Each named turn below is shown by a few rows before and after it. Which turns, in which order, take the first row of each later pair to the second? The first pair is answered.
L:
[ 17  24  -5   7 -12  12  34   4   2 -16 -27 -35 -35   3  29 -25   9] => [ 27   8  -7 -19   6  41  37  12  -2  13 -32 -14 -20  -3   2 -15 -28]
[ 15   6   2  -7  -3 -14 -17  -8  20   6  38   5  -1  -7  -6  19  -6] => [ 13  14  -1   7  -6 -18 -12  -7  22 -11  35 -10  -4  -5  17   7  14]
[  2   9   3   6  -2 -31 -28 -13  27  -5  24 -12 -14  -9  10  10  13] => [  3  15  -5   6   5  -8  -8   2  23 -11   5 -30  -9 -10  34 -14  21]
F:
[  7   2 -18  -8  42 -16 -18 -21   2  40  32  19   2 -27 -23  30  -7] => [  7  19 -33  16  45   4   9  -7   5  20  18 -28   4 -27  33 -10  32]
[-24   9  11  -8 -23  18  11  11 -17 -23 -33 -13  -1 -12  14 -19  -1] => [-24  -5  22 -27 -21   3  -5   0 -23 -10 -21  23   0  -6 -21   3 -29]
[  6 -29   8 -18 -23 -29  -9 -22 -11 -19  18  26  -5  24 -35   6  -4] => [ 18 -14  -9 -17  16 -21   4 -21   5   0  50   7  11   6 -26  15  22]
X:
[ 21 -12   3 -15  45  38  20 -10   5  21  -2  32  14   4 -52  -6 -63] => [  7 -16  23  -7  11  15   1 -20   1   4 -17  48  -1  18 -58  -6 -72]
[ -9  11   0   6   9 -31  -3 -18  -3  14  24   7   0 -23 -23  17  -9] => [  0  10  -7   0  26 -12   8  -9  -1  25  25   0  10 -29 -23  14 -14]
[  2  35 -18   1  51  40  10   8  28   4  24 -18  29 -30  26  -6  -1] => [ -3  14  -8 -11  27  63  10  20  -1 -10 -26  -6  24 -18  18 -22 -42]
[  7   1  -5  10   0 -12   1   4   6  -7  15 -15   3   0  -3  -1  10] => [  9   3 -10   5   6   1  10  10  -1   1  11 -15   8  -5  -3  -4   5]
Now pairs of rows:
Between the rows of a pair lie 2 to 4 turns.
[-15  34  -7   3   4 -44  20 -21  28  22  67  -2  -7   2   7  38   7] => [-31  28   6  21 -43 -26  31  -9   4 -27   2 -23 -27  25  54 -13  13] | L, F
[  4 -24 -11 -18  -1   4 -24   1  -6  18  16  22  12   2 -49  10 -54] => [ -9  -1  -4  23 -27 -53 -33 -21  15 -20  42   1  -7  10 -10   5   8] | X, X, L
[ 11 -15  -4 -22  15  31  -6  12 -10  28  -2  18  14  -8 -28  18 -40] => [-16  -3  19  15 -41 -22 -24  -6 -14 -31 -19   8 -19  21  13  -5  -4] | L, L, L, F
[-41 -12  -3  12 -30 -36   8  -8  -8 -67 -43  -6 -49  41  42 -14  10] => [-44 -23   5   4 -39 -43  -2 -16 -12 -61 -41  17 -50  43  18   0 -10] | L, F, L, L
[ 12 -25  14  12 -38  16  -9 -30  -5 -31  -9  32  -3   4  -4   0  -8] => [ 25 -24   2  -4 -13  28  -7 -22   0  -9   5  39   8 -10 -21  16 -22] | L, L, L, F
[ 10   5 -39  -8  35  60  44  15  35  26  21 -57  42 -39   0  -9  33] => [-25 -35  21  -8 -65  40   2   5 -20 -31 -72  -4  -6  12 -20 -34 -39] | X, X
[-17 -17 -23  -7 -37  60  41  23  -3  -4 -63 -22 -35 -11  50 -26 -22] => [  6 -13 -45 -34  20  76  48  27  17  45  -9  -9  -6 -39  15  14 -28] | L, F, F
[  4  11 -18  25  -2  30  18  11  12 -29 -56 -28 -20  35  51 -27   0] => [  9  -4 -14   1   4  50  22  17   2  -9 -72 -14  -9  30  25 -22 -40] | X, L
[ -9   3  -8   9 -26 -27 -23 -11   2  -9  22  -8 -14   3  33 -11  30] => [ -2   1 -11   0 -14 -31 -27 -16  13   8  43   1  -9  -2  12   6  23] | F, F, F
[ -6   2 -36 -23  -8  32  39  11 -44 -21 -42  -6   4   1 -14 -14 -23] => [  2  12 -48 -20   6  38  44  16 -36 -16 -37 -16   9  -6  -8 -14  -8] | F, F, F, F
[ -4  34  -1  25  -1 -71 -18 -34  32  -9  77  14 -10  -1  -7  42  45] => [ 19  44 -37  20  44  16  35   7  24  11  46 -44  22 -26  40   0  61] | F, X
[ -5  -2  28  20 -37  -4   2 -33  -1 -46 -13  38  13  20   0  32 -24] => [  8  18   9  24   3 -12  10 -35  29 -26  40  17  27   4   4  49  16] | F, X, L
[-12  27 -15 -21  -3 -37 -22   5   8   5  15 -42  19 -19  18 -14  47] => [-19  18 -10 -21 -16 -61 -38 -10   7   6  22 -21   8  -9  -3  -1  29] | F, F, X
[  4  18 -21   6  33 -30  -2  -5  30  19  64  -5   9  -7  -5  28  32] => [-12  19  -7  27 -20 -13  10   5   6 -34  -9 -38 -14  17  50 -31  42] | L, F
[ 16  25 -33  12  39  23  48  15   1  25   0 -25  13   1  43 -16   9] => [-12  -5  16   1 -30 -41  -9 -19 -16   2 -13  44 -21  33 -10  13 -49] | F, X, F
[-12   7   2  30 -14 -36 -21 -24 -10   0  15  14   0  22   6  17  17] => [  6  16 -14  20  30  -6   1 -11   1  27  33  -4  20   1  11  20  27] | F, X
[-11 -15  30  -5 -34 -53 -61 -14 -16   4  -8  37 -28  16 -42  37 -39] => [ -2  27  -5  33   0 -71 -34 -15  21  -7  41 -26 -16  -2  24  20  60] | L, X
[ 21  12 -37  -6  41  -1  50   0 -11  50  15 -27  28 -45  20   5  14] => [ 11  16 -29  12  19 -59  23 -26   3  33  48 -14   9 -34  16  19  37] | L, L, L
